Some points, one per row:
[-0.69  0.87  1.62  1.31 -0.11  0.63 -1.05  0.2  -1.08 -1.03 -0.46 -3.29 -0.56 -0.05  1.88  2.26]
[-0.51  1.73 -1.08  0.24 -0.17 -0.09 -1.27 -0.89 -1.76 -1.14  0.26 -2.26 -0.18  0.37  1.32  0.54]
[ 0.02  1.59  1.22  1.94 -1.31  1.06 -1.28 -0.44 -1.24  0.49 -0.45 -2.49 -0.85  0.25  1.91  0.61]
[ 0.77  2.1  -1.62 -0.48 -0.35 -0.59  1.16 -0.5  -1.31 -0.13  0.4  -1.13  0.31  0.31  0.38  0.45]
[-0.49  0.93 -0.75 -0.69 -1.69  0.26  0.54  2.96  1.6   0.82  0.16  2.4  -1.65  0.52 -0.27 -0.46]
[-1.12 -0.2   1.71  1.28 -0.39 -0.58 -0.29 -0.99 -0.21 -0.57 -0.87 -2.55 -0.21  1.11  1.28  0.76]
[ 0.33 -0.97 -0.25 -1.28  1.33 -0.23  0.1   0.97  1.58 -0.96 -0.76  1.81 -0.44 -0.87 -0.48 -0.3 ]
[-0.74 -0.07 -0.29 -0.42 -0.16 -0.37  0.32  0.95 -0.98 -1.09 -0.24 -0.85  2.23  0.36  0.9   0.61]
[-0.27  1.42 -1.4  -0.77 -1.77  0.64 -0.32  0.78 -1.03  0.39  1.14  0.11 -0.33  1.28 -0.8  -1.07]
[-1.86  0.29  0.23  0.68 -0.76  1.08 -0.1  -0.89 -1.86  0.59 -1.09 -0.09  2.02  0.01  0.03  0.35]
[ 0.24 -0.38 -0.27 -1.57 -0.64 -1.3   1.78 -0.17 -0.02  1.16  1.04  0.57 -0.98 -0.76 -1.27 -0.89]
[ 0.46 -0.98 -0.32 -1.24  1.9  -0.09  0.87  1.58  1.33 -1.05 -0.51  2.33  0.16 -1.34 -1.4  -0.98]
[-1.2  -0.16  0.94  0.83  1.06 -0.84 -1.52 -0.1  -0.38  0.02 -1.75 -1.3  -0.48  0.52  0.19  0.75]
[-0.67 -2.4   0.8  -0.32  2.   -0.96 -0.35 -0.21  1.28 -0.37 -0.35  1.27  0.29 -1.04  0.86 -0.05]
[-0.26  0.03 -0.65  0.27 -1.83 -0.44  0.44 -0.17 -1.58 -0.46 -1.13 -1.56  1.24  1.06 -0.03  0.61]
[-0.75  0.7   2.09  1.87 -0.62  1.09 -2.19 -1.04 -2.8  -1.18 -0.18 -2.6   0.74  0.12  0.73  1.14]
[-0.26 -0.81 -0.9  -0.61  0.23 -0.46  0.18 -0.16 -2.04 -0.03 -0.15  0.13 -0.22  0.63 -1.45  0.76]
[ 1.18 -0.15 -0.64 -1.81 -0.32 -0.64  0.42  1.26  0.97 -0.82  2.33  1.62  0.62 -0.04 -2.17 -0.81]
[-0.4  -0.54 -1.03 -1.27  0.82 -1.09  0.26  1.29  0.26  1.5   0.38  2.39  0.24  1.54 -0.24 -1.21]
[-0.17 -2.31 -0.83 -1.18  1.48  0.31 -0.24  1.22  0.47 -0.87 -0.18  2.7   1.64 -1.4  -2.7  -0.2 ]
[ 0.24 -2.26 -0.06 -0.21 -0.1  -0.07  2.79  0.1  -1.97  2.32 -0.6  -0.09  0.18  0.04 -0.59  0.17]
[ 0.83 -1.73  0.02 -0.05  0.82  0.82  1.33  0.38 -0.91  0.7  -0.44 -1.08 -0.61  0.47  1.01 -0.81]
[-0.49 -1.2   0.61 -1.07 -0.51  0.24  1.94 -0.01 -0.98 -0.97  0.96  1.61  0.23  0.37 -1.27 -1.7 ]
[-0.69  1.11  0.17  0.39 -0.89  0.53 -1.08  0.38  1.15  1.41  1.19  2.58 -1.28 -0.33  0.28 -1.11]
[ 0.98  1.09 -0.5  -0.06 -1.53  1.39 -0.41 -0.18 -1.19 -2.28 -0.02 -1.17  0.49 -0.2   0.01 -0.18]
[-0.9   2.21  0.67  1.89 -0.84 -0.93  0.37 -0.84 -1.83 -1.66 -0.03 -3.65  0.06  2.81  0.32  0.67]
[ 0.91 -0.44 -1.38 -0.26  0.55 -0.28  0.75  0.26  1.72  0.6   0.08  2.68 -0.74 -1.54 -1.17 -1.03]
[-1.48  0.87  0.96  0.88  0.43  0.78 -0.43 -0.53 -3.37  0.4  -0.77 -2.52  1.84  1.21  0.97  1.55]
[ 1.65 -0.4  -1.45 -0.78  1.07  0.49  0.05  2.08  2.6   1.42  1.06  2.47 -0.12 -0.67 -0.44 -0.73]
[-1.91  0.87  0.22  1.9  -0.14  0.35 -0.83 -0.64 -0.63  0.72 -0.84 -3.03  0.73  0.33  0.82  1.26]
[ 0.22  1.34 -1.07  1.29 -1.73  0.56 -0.02  0.14  0.93  0.24  1.42  1.56 -2.12  0.38 -0.67 -1.73]
[-1.43 -0.77  0.7   0.71 -0.29  0.14 -0.19 -0.21  0.16 -0.03 -0.61 -0.83 -0.03 -1.31  1.55  0.85]
[-0.08 -0.69  1.12 -1.42 -0.52  0.19 -0.19  0.56  1.88  0.24  0.35  2.06 -0.09 -0.22 -1.09 -0.96]
[-0.94  1.14  0.25  1.65 -0.94  0.54 -0.77 -0.79 -0.4  -0.66 -1.32 -1.59 -0.11  0.57  1.46  1.12]
[-0.85  1.27  1.1   1.16 -0.07  0.7  -1.64 -0.83 -1.47 -0.42  0.2  -3.81 -0.71  0.86 -0.37  0.93]
[-1.17  1.04  0.23  0.92 -0.55  0.31 -0.66 -1.58 -0.2   0.79  0.05 -2.82 -0.5   0.58 -0.69  1.43]
[ 1.04 -0.79 -0.02 -0.7   0.96  0.06  1.58  0.08 -0.86  0.14  0.13  0.88  0.47  0.23 -1.61 -0.86]
[ 0.6   0.13 -0.74  0.57 -1.13  0.38  0.26  0.56  1.04  0.04  1.56  1.64 -0.9  -0.98 -0.81 -1.45]
[-0.98 -0.38  0.83  0.74  0.55 -0.42 -0.96 -2.28 -1.38  0.27 -0.69 -2.63  0.92  0.36  0.7   2.72]
[ 1.78  0.32  0.32 -0.29 -1.25  0.18  0.09  0.15  1.43  1.73  1.76  4.39 -1.42 -0.44 -0.74 -0.52]
[ 0.15 -0.13 -0.09  1.03 -0.04 -0.81 -0.02  0.15 -0.41  0.16 -0.68 -2.79  1.68  0.84  1.02  1.74]
[ 0.51  1.53  1.05 -0.64 -1.36  0.2   0.17  1.01 -2.15 -0.24  0.55 -1.29 -0.41  1.46 -0.81 -1.43]
[ 0.98 -0.24 -0.76 -0.53  0.25 -0.19  0.98  0.38  0.42  1.76  1.17  2.05  0.02 -0.12 -1.47 -2.32]
[-0.62  0.08  0.54 -0.91  2.16 -0.81  0.53  0.05  1.97  0.07 -0.13  1.22 -0.25 -0.86  0.17  0.99]
[-0.31  0.29 -0.54  0.9  -0.66  1.03 -0.52 -0.44 -0.63 -0.84 -0.83 -1.87  0.37  0.5   0.02  1.37]
[ 1.5  -1.08 -0.88 -0.58 -0.73 -0.01  1.2  -0.39 -2.02  1.02 -0.38  0.6  -0.04 -0.12  0.87 -0.65]
[ 1.15 -0.39 -0.19 -0.54  0.89  0.36  0.18 -1.1   2.66 -1.24 -0.15  0.92  0.29 -1.44 -0.11  0.1 ]
[ 1.67 -0.93  0.35 -2.27  0.26 -0.78  1.09  0.4  -0.64  0.68 -0.54  0.62 -0.85  1.15 -1.58  0.  ]
[ 1.08  1.2  -0.76  0.39 -1.77  1.43 -0.44 -0.16 -1.56 -3.22 -0.15 -1.54  0.65  0.    0.32  0.16]
[ 0.12 -2.28 -1.17 -1.32  1.23  0.3  -0.2   1.29  0.5  -0.57 -0.02  2.43  1.31 -1.14 -2.23 -0.52]
[ 0.97 -0.01 -0.81  0.1   0.48 -0.37  0.26  0.02  1.2   0.33  0.13  1.55 -0.51 -1.27 -1.01 -0.62]
[ 1.    1.41 -0.8   1.08 -0.42  0.35 -0.33  1.13 -2.19 -3.13 -0.96 -0.46  0.55  0.66 -0.69  0.4 ]
[-0.23 -0.76  0.01  0.89  1.6  -0.19  0.14 -1.06  0.77 -0.53 -1.03 -0.16  0.88 -1.4   1.37  1.08]
[ 0.96  0.09  0.17 -0.55 -1.29 -0.03  0.45  0.18 -1.81  1.01  0.37  0.06 -0.33  1.48 -0.07 -0.07]
Then 10 other points, each followed by its number:
[ 0.35  0.81 -0.35 -1.53  0.01  0.64  0.74  1.44 -1.61 -1.38 -0.16 -2.33  1.21 -0.01 -0.03 -0.18] 0
[-0.74 -0.63 -0.36 -0.79 -0.43 -0.6  -1.14  0.46  0.36  1.94  0.11  1.54 -0.79 -0.98  1.12 -1.11] 1
[-1.56  0.71  0.23 -0.04 -0.55 -0.34 -1.84 -0.33 -0.31 -0.68  0.52 -0.8   0.36  1.08  0.5   1.46] 2
[-0.6   0.83  1.63 -1.48 -1.65 -0.55  0.27 -1.35  2.15  0.17 -0.24  1.74 -1.21  0.38 -0.4  -2.  ] 3
[ 0.25 -0.89 -0.32 -0.58  2.22 -0.44  0.91  0.9   2.08  0.89  0.11  1.79 -0.43  0.01 -0.16 -0.76] 4
[-0.3  -1.5  -0.18 -0.9   1.33 -0.52 -1.1   1.01  1.34  0.39 -0.14  1.   -1.02 -0.29 -0.84 -0.82] 5
[-0.21  0.77 -0.89 -1.35  0.06  0.63 -0.18  0.3   0.03  1.03  0.1   1.66 -1.29 -0.43  0.05 -0.47] 6
[ 0.69  0.98 -0.2  -1.06  0.15  0.01  0.5   0.28  1.27 -0.83 -0.46  1.62 -0.64 -0.42  0.06 -1.3 ] 7
[ 0.01  1.08  0.79  0.67 -0.38 -0.3  -0.28 -1.49 -0.53 -0.17  0.35 -2.24  0.24  0.61  1.09  1.51] 8
[ 1.26 -0.64 -1.23 -0.23  1.92 -0.73  0.23  0.88  1.54  1.32  0.44  1.56  0.27 -0.18 -0.6  -0.79] 9
Which of these numbered points is nearest to each point below, looking only along the 2 directions in which the first points spread most? Its number follows each.
[-1.28  0.22  0.23 -0.67 -0.53  1.28 -0.58 -0.17  0.65  1.8   0.76  1.19 -0.06 -0.55  0.04 -1.47] > 6
[ 0.01 -0.15 -1.03 -2.05  0.75 -0.35  1.17  1.14  1.66 -1.02  0.25  1.31 -0.94 -1.24 -1.4  -0.7 ] > 9
[ 1.06 -0.66 -0.45 -0.98  0.54 -1.    0.27  0.82  0.87  0.94  0.    1.64  0.47 -0.6  -1.03 -1.46] > 9
[ 1.02 -0.31 -0.85  0.24 -0.67  1.04  0.84  1.8   0.2   0.15  2.13  3.19 -0.81  0.38  0.52 -1.34] > 3
[-0.77 -0.7  -1.7   0.33  0.54  0.29 -0.23  0.96  1.42  0.37 -1.52  1.76  0.54 -0.66 -0.9   0.72] > 5
[ 0.06  0.95 -0.3   0.66 -1.05  0.36 -0.39 -1.12 -0.88 -1.44 -1.13 -3.14  0.25  1.42  0.84  2.75] > 8
[ 0.09 -1.43 -1.08 -0.99  0.56 -1.2  -1.29  0.37  1.35 -1.69  0.04  1.22  0.45 -1.29 -0.78  0.45] > 5
[-0.95 -0.71  0.3  -0.42  0.76 -0.46 -0.38  0.06  2.1   0.48  1.03  2.04  0.23 -0.43 -1.58 -1.74] > 9
[ 0.79 -0.74  1.33 -2.47 -1.49 -1.39 -0.46  1.06  1.89  0.84  2.3   0.71 -1.22  1.17  0.35 -0.23] > 3
[ 0.13 -0.08  0.12 -0.85 -0.84 -0.48 -0.25  0.14  1.46  0.9   0.16  1.17  0.87  1.27  0.69 -1.75] > 6
[ 0.84 -0.62 -0.25 -1.03 -0.13  0.88  1.5   0.3   0.68  0.89  0.3   1.54  0.56  0.84 -1.49 -0.28] > 7
[-0.32  0.63  0.26 -0.07 -1.02  1.02  0.62 -0.1  -1.04 -1.54 -1.32 -1.49  1.98 -1.39 -0.81  1.14] > 2
[ 0.25 -1.55  0.33 -0.14  1.57 -0.85  0.89  0.71  1.04  0.08  1.11  2.72  1.82 -0.61 -0.26 -0.11] > 4
[-0.74  0.03  0.51 -0.22 -0.88 -0.12  1.21 -0.32 -0.61  1.21  0.25 -1.39 -0.56  0.97 -0.61 -0.79] > 0
[ 1.17  0.33  0.86 -0.48 -1.23 -0.33 -0.49  0.55  0.4   0.93  0.86  1.73 -1.16 -1.05 -0.37 -1.62] > 3
[-0.84  2.51  0.93  2.04 -0.03  1.15 -0.12 -2.69  0.38 -0.91  0.36 -3.33 -0.08  1.21  0.27  1.76] > 8
[ 0.55 -0.64  0.41 -0.87  0.61 -0.15 -0.37  0.55 -1.05 -1.16  0.63  0.57  1.73 -0.76 -0.21 -1.22] > 1
[-0.49 -0.56  0.93 -0.68 -0.27  0.57 -1.1   1.25  0.87  0.98  1.36  1.27 -0.79 -0.31 -1.45 -1.  ] > 7
[ 0.91 -0.74  0.76 -0.89 -0.45 -0.44  0.68  0.51  0.21  1.03 -0.92  0.66 -1.85  0.22 -0.59 -0.63] > 6
[ 0.95  0.1   0.55 -0.39  1.52  0.25  1.06  0.92  0.02 -0.29 -0.04 -0.89  0.82 -0.1  -0.48 -0.39] > 1
[ 0.28  1.38 -0.7   0.92 -1.47  0.3  -1.34  1.83  0.67 -0.92  0.11 -1.68  0.38 -0.44 -0.82  0.34] > 0
[ 0.25  1.75  0.81  1.99 -0.27  0.36 -0.93 -0.08 -1.06  0.34 -0.82 -3.58 -1.06 -0.15  1.94  1.12] > 8
[-0.41 -0.68  1.89  0.75  0.3   1.07  1.02 -1.22 -1.36  0.01 -0.88 -0.07 -0.29  0.88  0.71  1.3 ] > 2
[ 0.26 -0.75 -0.8  -1.23  0.24  0.63  0.21 -0.01 -0.34  0.57  0.81  1.35 -0.96  0.79 -0.16 -1.78] > 3
[-0.52  0.56 -1.09  0.04 -0.63  0.89 -0.76 -0.95 -2.15  1.17  0.98 -0.09 -0.21  1.19 -1.38 -0.57] > 0
[-1.3   2.97  1.42  2.37 -0.02 -0.18 -2.53 -1.93 -1.73 -1.37 -1.28 -2.98  0.94  0.99  2.94  1.32] > 8
[ 0.04  0.47 -0.36  0.39 -0.5  -0.28  0.49  0.43 -0.39 -1.83  0.42 -0.75  1.56  1.46 -0.55 -0.47] > 0
[-0.57 -1.12 -0.87 -0.94  1.77 -0.83  0.52  0.56  1.33 -0.06  1.41  2.02  0.63 -1.38  0.17 -1.07] > 4
[ 1.24  1.2   0.32  1.84 -0.63  1.86  0.19  0.09 -0.39 -0.5  -1.33 -2.67 -0.1   0.25  1.    1.93] > 8
[ 0.8  -0.5   0.22  0.27  0.85  0.05 -1.08  0.46  1.01  0.53  2.46  2.38  1.26 -1.9  -0.84 -1.45] > 9
[-1.08  1.09 -0.74  0.3  -0.63  0.79 -1.   -0.66 -1.83  0.81  1.23 -0.41 -0.21  1.5  -1.2  -0.39] > 0
[-1.04  0.28  0.72  2.1  -2.04 -0.39 -2.06 -0.99  0.1  -0.38  0.41 -0.48  0.26 -1.4   0.87  1.24] > 2
[ 0.92 -0.22 -2.12 -0.72 -1.06  0.04  0.84  1.17  0.88  0.03  0.6   2.1  -0.57  0.16 -0.83 -1.51] > 3
[ 1.01 -1.94  0.33 -1.46 -0.3  -0.41  1.78  0.08 -1.33  1.87  1.81  1.45  0.04  0.37  0.2   0.11] > 7
[-0.59 -0.67 -0.64 -0.6  -1.69  0.85  0.69  0.05  1.37  0.93  1.87  3.21 -1.66  0.47 -1.19 -1.99] > 3
[-1.51  0.37  0.06 -0.04 -1.22 -0.73 -0.66 -0.34  0.22 -1.19 -1.27 -1.38  1.34  0.3   0.51  0.05] > 2
[ 1.42 -0.92 -0.66 -1.76  0.57 -0.78  1.89 -0.31 -0.19  1.26  1.25  1.58  0.39  0.01 -2.18 -0.6 ] > 7
[ 1.29 -0.17  0.74 -1.45 -0.86  0.42  1.6   0.02  0.07 -0.27  1.54 -0.15 -0.13  0.37  0.06  0.15] > 6
[ 0.67  0.72  0.71  0.12 -0.26  0.54  0.31  1.05  0.56  0.98  0.06  0.25 -0.4  -0.38 -0.2  -1.81] > 6
[ 1.01 -1.2  -1.13 -0.21 -0.2   0.25 -0.77 -0.44 -0.85  0.95 -0.14  1.3  -0.84  1.6  -0.79 -1.23] > 6
[ 0.16 -1.84 -0.37 -0.71  1.25 -0.63  0.51  1.3   1.48  0.6  -0.97  0.27  0.48  0.64  1.08  0.2 ] > 5
[-0.05 -2.53 -0.6  -0.46  0.76  0.49 -0.66  0.55  1.92  0.4   1.23  3.31 -1.18 -0.6   0.45  1.17] > 4
[-0.32  0.5  -0.62 -0.12  0.53  1.09 -0.07  0.08  0.1   1.7   1.62  1.34 -0.37  1.51  1.66 -0.44] > 6
[-0.42  1.7   0.67  1.69  0.08  0.22 -1.28 -1.55 -0.74 -1.13  0.73 -4.27 -0.63 -0.78 -0.35  2.12] > 8
[ 0.5   1.52  0.75 -0.35 -1.35  0.21 -0.09  1.22 -1.66 -0.44  0.43 -1.51 -0.23  1.09 -0.83 -1.05] > 0
[-0.87  0.23  0.24 -0.21  0.08 -0.43  0.08  0.51 -0.81 -0.92 -0.77 -1.13  1.66  0.59  1.    0.85] > 2
[ 0.69 -1.57 -0.57 -0.58 -0.28  0.39  0.38  0.13  1.96  0.6   2.01  1.81 -0.4   0.34  1.01 -1.3 ] > 7
[-0.28 -1.91 -0.32  0.08  0.18  0.32 -1.01  0.14  1.46  0.19  1.    2.46 -0.92 -0.8   0.56  1.22] > 5
[-0.31 -2.12 -1.45  1.1   0.91 -0.51 -0.88  1.66  1.62 -1.45 -0.36  0.63 -0.12 -0.79 -1.89  0.39] > 5
[ 0.3  -0.89 -1.1  -1.36  0.48 -0.55  0.6  -0.06  0.6  -0.4   0.26  1.85 -0.48 -0.84 -1.27 -0.65] > 9
[-0.68  0.16 -1.25  0.64 -0.77 -0.38 -1.35  0.51 -0.21  0.3  -0.76 -1.92  0.84 -0.92  0.21  0.74] > 2
[-1.65 -0.94 -0.24  0.64  1.42  0.62 -2.12 -0.22  0.87  0.73 -0.24  2.26  0.7  -0.07  0.74 -0.27] > 5
[-0.33  0.14 -0.41  0.55 -0.65  0.66 -0.31  1.38  1.86 -0.07  0.93  1.23 -0.43 -0.1   0.24 -1.3 ] > 6
[ 0.07 -1.33 -0.9  -1.47  0.37  0.76 -0.52  0.17  0.33 -0.44 -0.28  2.76 -0.3  -0.68 -0.17 -0.78] > 9
[-0.4   1.4  -1.06  1.45 -0.34  0.81 -1.15  0.39  0.83  1.01  0.14  0.71 -0.65 -1.53 -0.93 -0.97] > 6
[ 1.88 -1.68 -1.1   0.12  0.38  1.17  1.43 -0.73 -0.82  1.46 -0.36  0.31 -0.36 -0.31 -0.81 -0.55] > 1
[ 1.39  0.83  1.35 -0.23 -1.69  0.   -0.26  0.7   0.16  1.63  1.07  1.85 -1.56 -1.   -0.24 -2.24] > 3
[ 1.79 -0.66 -0.83 -2.44  0.34 -1.23  1.44  0.1   0.63  2.37 -1.04  1.19  0.58  1.35 -1.53 -0.57] > 7
[-0.7   1.33 -0.37  1.33 -0.13  0.69  0.02 -1.69  0.46 -0.09 -0.77 -2.46 -0.56  2.37  0.71  2.74] > 8
[-0.47 -0.73  0.38 -0.38 -1.42 -0.65 -0.32  1.06  1.52  0.72  0.83  0.94  1.3   1.23  0.05 -1.  ] > 6
[ 0.03 -0.8  -1.25 -0.3   0.25  0.33  1.16  0.95  0.24  0.63  2.07  0.53  1.32 -0.34 -0.68 -1.23] > 7
[ 0.36 -0.98  0.08 -0.73  2.79 -0.71  0.94  1.1   2.05  0.85 -0.25  2.02 -0.31 -0.3  -0.04 -0.58] > 4
[ 0.54 -2.34  0.38 -1.07  2.48  1.02  1.37 -0.81  0.91  0.74 -1.66 -0.12 -0.69 -0.22  1.22  1.06] > 5
[-0.34 -1.52 -0.26  0.58  0.44 -0.78  0.01 -0.05  3.18 -0.1   0.63  1.12  1.07  0.14  0.68 -1.29] > 5
[ 0.2  -0.77 -1.45 -1.2  -0.57 -0.22  1.92  0.4  -0.96  1.45  0.6   1.89  0.11  0.18 -0.88 -0.61] > 3
[ 1.61 -2.56  0.82 -2.03  1.79 -0.65  0.7   1.04  1.5   0.1   0.55  1.24 -2.07 -0.74 -1.8   1.06] > 4
[-1.08  1.95 -0.01  0.29 -0.56 -0.84  0.37 -0.4  -0.98  1.25  0.77 -0.91 -1.79  0.71  1.16 -0.15] > 0
[ 0.44 -1.39  0.26 -0.89  0.88 -0.7  -0.94 -0.05  1.7  -0.85 -0.78  2.63  1.41 -1.65 -0.77 -0.39] > 4
[ 2.82  0.21  0.7  -1.42  0.48 -2.13  1.42 -0.93 -0.77 -0.4   0.17  2.45  0.11 -0.01 -1.49 -0.48] > 7
[ 0.32 -0.17  0.5  -1.07  0.61  0.43 -1.13  0.33  1.63 -1.43 -1.43  1.78 -0.49 -2.34  0.94  0.54] > 5
[ 0.91 -0.84 -0.02 -0.91  0.81 -0.88 -0.92 -0.83  2.4  -1.13  0.76  0.32  0.63 -0.71  0.24 -0.43] > 5
[-0.42  0.46  0.44  0.52 -0.84  1.02  0.1  -0.26  1.08  0.84 -0.46  2.6  -1.37 -2.18 -1.11 -1.69] > 7
[-0.27 -0.99 -0.22 -0.35  1.04 -0.05 -1.45  0.66  0.75  0.5   0.01 -0.09 -0.97  0.06 -0.95 -0.63] > 1
[ 0.95  0.62 -0.73  0.22 -1.22  1.04 -0.4  -0.13 -0.8  -2.75 -0.06 -1.2   0.53 -0.45  0.29  0.18] > 0
[ 0.9  -0.94  1.96  0.26 -0.63  0.19  0.03  0.3  -1.88 -0.09  0.18 -1.72  0.33  0.3   0.65  0.55] > 2
[ 1.24 -0.57 -0.53 -1.31  0.32  0.15  0.55 -0.62  0.26  2.18 -0.44  1.85 -0.4   1.22 -0.31  1.31] > 1
[-1.   -0.61 -0.44 -0.93  1.18 -0.87  0.58  1.06 -1.16  0.09  0.05  0.26 -0.95 -0.91 -0.55  0.63] > 1
[ 0.14 -0.68 -0.29 -0.28  0.88 -1.06  0.35  1.05  0.32  1.17  1.47  2.22 -0.66  0.49 -0.25 -1.38] > 7
[-0.87  2.5   0.69  0.84  0.34  0.37  1.   -1.65 -1.47 -0.5  -0.21 -3.18 -0.41 -0.3   0.68  1.26] > 8
[-0.2   0.27 -1.5  -1.13  0.41  1.01 -0.16  1.64  1.47  0.3   1.34  1.56  0.5  -1.23 -1.39 -2.59] > 7
[ 1.42  0.09 -1.63 -0.68 -0.74 -0.39 -0.27 -0.25  0.12 -3.19 -0.04 -1.81  1.17 -0.43 -0.14  2.29] > 2
[-0.43  0.19 -0.08  0.39 -0.48  0.4  -0.52  1.34  1.98  0.1   1.14  1.1  -0.38 -0.23  0.13 -1.55] > 6
[-0.61 -1.67  1.46 -1.39  0.34  0.78  0.65 -0.26  0.25  1.19 -0.36  0.25 -0.56  1.14 -0.17 -0.28] > 1
[ 0.77 -0.73 -0.78  0.22 -0.29  0.02 -0.78 -0.39 -0.82  0.69 -0.23  0.69 -0.6   1.33 -0.61 -1.21] > 6
[-0.48 -0.72  0.81 -1.13  0.07  0.43 -1.01  1.4   0.89  0.83  1.02  1.41 -0.82 -0.65 -1.31 -0.82] > 7
[ 0.37  0.17 -1.63 -0.28 -1.78 -0.43 -0.27  1.39  0.54  1.87  3.17  1.77  0.43  0.12  0.14 -1.46] > 3
[ 1.31 -0.78 -1.06 -0.3   1.74 -0.73  0.45  0.84  1.45  1.19  0.12  1.57  0.04 -0.21 -0.4  -0.78] > 9
[-0.7  -1.16 -1.03 -1.08  1.92 -0.96  0.28  0.46  1.35  0.1   1.81  2.22  0.73 -1.66  0.22 -1.17] > 4
[ 0.49  0.36  0.35 -0.03  1.05 -0.18  0.63 -0.37  0.33 -1.01 -0.69 -1.47  0.42 -1.49 -0.08  1.94] > 2
[ 1.65 -0.27  0.99 -0.04  0.75  0.13 -0.31 -1.66 -0.78 -0.34 -0.23 -1.05  0.54  0.27 -0.12  1.46] > 2
[-0.04  0.09  0.23 -0.61 -1.15 -0.29 -0.43  0.53  1.35  0.95  0.13  1.3   0.46  1.11  0.58 -1.85] > 6
[ 0.46 -0.83 -1.01 -1.45  0.37 -0.22  0.66  0.23  0.75 -0.19  0.37  1.6  -0.58 -1.12 -1.25 -0.32] > 9
[ 1.37 -1.48 -0.88  0.    0.41  0.87  1.1  -0.59 -0.26  1.37 -0.06  0.67 -0.26 -0.34 -1.02 -0.81] > 1
[ 0.75 -0.42 -0.28  0.34 -0.46  1.11  0.91  1.25 -0.14  0.07  1.6   2.61 -0.64  0.42  0.63 -0.86] > 3
[-0.01 -1.85  0.12 -0.13  1.63 -1.11  0.76  0.72  1.16 -0.37  0.84  2.44  1.95 -0.69 -0.36 -0.02] > 4
[-0.83 -2.72 -0.39 -0.94  1.96 -0.27 -0.49  0.86  3.04 -0.35 -0.63  1.48 -0.88  0.31  0.53 -0.71] > 4
[ 0.12  1.52  0.76  0.66  0.65  0.91 -1.02 -1.01 -0.92 -0.23  0.12 -4.56  0.28  1.42  0.51  2.68] > 8
[-0.21 -0.68  0.63 -0.36  1.99  0.25  0.61 -0.35  2.09  0.62  0.13  0.87 -0.51  0.06 -1.07 -1.6 ] > 5
[ 0.52 -0.24  1.48 -0.82  2.31 -0.83  0.71 -0.32  0.58 -1.31  0.85  0.83  0.76 -0.27 -1.03 -1.5 ] > 5
[ 0.77 -1.95 -1.75 -1.33  0.32 -1.28  1.46  0.08 -0.36  1.53  0.22  3.01 -0.08 -0.15 -1.78 -0.76] > 9
[-0.38 -0.97 -0.51 -0.5   0.8  -0.7  -0.72 -0.09  2.63 -0.76 -0.26  0.67 -0.95  0.12  0.74  0.77] > 5
[ 1.23  0.14 -0.63  0.14  0.2   0.21  0.45 -0.49 -2.12 -0.21  0.23 -1.55 -0.17 -0.27 -0.4   0.2 ] > 0
[-0.16  0.1   0.28  0.87 -0.58 -0.68 -0.31  0.44  0.73 -1.21 -0.48 -1.93  0.55  0.73  1.47  0.71] > 2
[ 1.05 -0.11 -0.18 -0.59 -0.61  0.56  0.75 -0.64  1.64 -0.26  0.17  0.88  0.45  0.4   0.26  0.03] > 1
[ 0.24  0.36 -0.89 -0.45  0.06  0.4  -0.22  1.39  2.08  0.13 -0.62  0.46  0.47 -1.27  0.63 -0.26] > 1
[ 1.2   0.67  0.31  1.43 -0.48  1.59  0.3   0.09 -0.15 -0.13 -0.81 -1.73  0.23  0.25  0.53  1.35] > 2
[ 0.35 -1.31 -0.04 -2.48  1.22 -1.6  -1.46  0.26  1.55 -1.66  0.25 -0.25  1.2  -1.21 -0.39 -1.37] > 5
[ 0.08 -0.87 -1.09 -0.42 -0.5  -0.87 -0.31  0.21  1.23 -0.61 -0.46  1.27  0.04 -0.5  -1.6  -0.35] > 1
[-0.45  0.55 -1.06  0.73 -1.43  0.21 -1.23  0.1   1.17  0.57  0.81  1.55 -0.17 -0.12 -0.05 -0.56] > 6
[ 0.11 -1.37 -0.37 -0.04  0.8   1.04  1.26  0.19  1.32  1.43  1.34  2.07 -0.52 -0.87 -0.84 -1.95] > 9
[ 0.22 -1.18 -0.39 -0.11  0.57  0.48  1.09  0.39  1.46  1.31  1.14  1.93 -0.36 -0.66 -0.87 -1.43] > 9
[ 1.29 -0.76 -0.7  -0.34  0.84 -0.08  0.98  1.08  0.63  1.22  0.82  1.79  0.06 -1.12 -1.04 -0.96] > 9
[-1.04  1.38  1.07  1.95 -0.7  -0.59 -0.42 -1.55 -1.48 -0.15 -0.95 -2.98 -0.88  0.8   2.02  1.65] > 8
[ 0.73 -0.39 -0.09 -1.03 -0.55  0.13  0.27  0.83 -0.2   0.48 -0.63  2.15 -0.43 -1.63 -1.57 -2.25] > 7
[-0.87  0.06  0.21 -0.36  0.27 -0.25  0.2   0.52 -0.82 -0.99 -0.74 -1.3   1.88  0.69  1.21  0.97] > 2
[ 1.37  0.76 -0.93 -1.95  0.12 -0.42  0.74  1.08  0.38  1.68  1.53  1.06 -0.34 -0.16 -2.37 -2.17] > 3
[ 0.59 -0.69  0.53 -0.71  1.76  0.46 -1.43  0.03  0.38 -1.22 -0.38 -1.35  0.75  0.07  0.79  0.9 ] > 2
[-0.06  0.02 -0.73  0.84 -0.71  1.13 -0.42 -0.16 -0.73 -1.25 -1.   -1.58  0.61  0.42  0.19  1.29] > 2
[-1.3  -0.43 -1.95  0.6   1.    0.79 -0.75  1.06  1.84  0.31 -2.09  1.21  0.94 -0.93 -0.77  1.05] > 5
[-0.75 -1.69 -1.01 -0.8   0.99 -0.86  0.58 -0.58  0.39 -0.42 -1.47  1.1   0.28  0.18 -0.54 -0.54] > 5
[ 0.78 -0.47  1.23 -0.57  0.55 -0.7  -0.18 -0.04 -0.18  0.52 -0.15 -0.09 -0.6  -0.95 -0.09 -1.82] > 1
[-0.75 -0.79 -1.56 -0.55  0.18 -0.06 -0.5   0.01  0.55  0.96  0.94  1.89  0.45 -0.21 -0.23  1.04] > 1
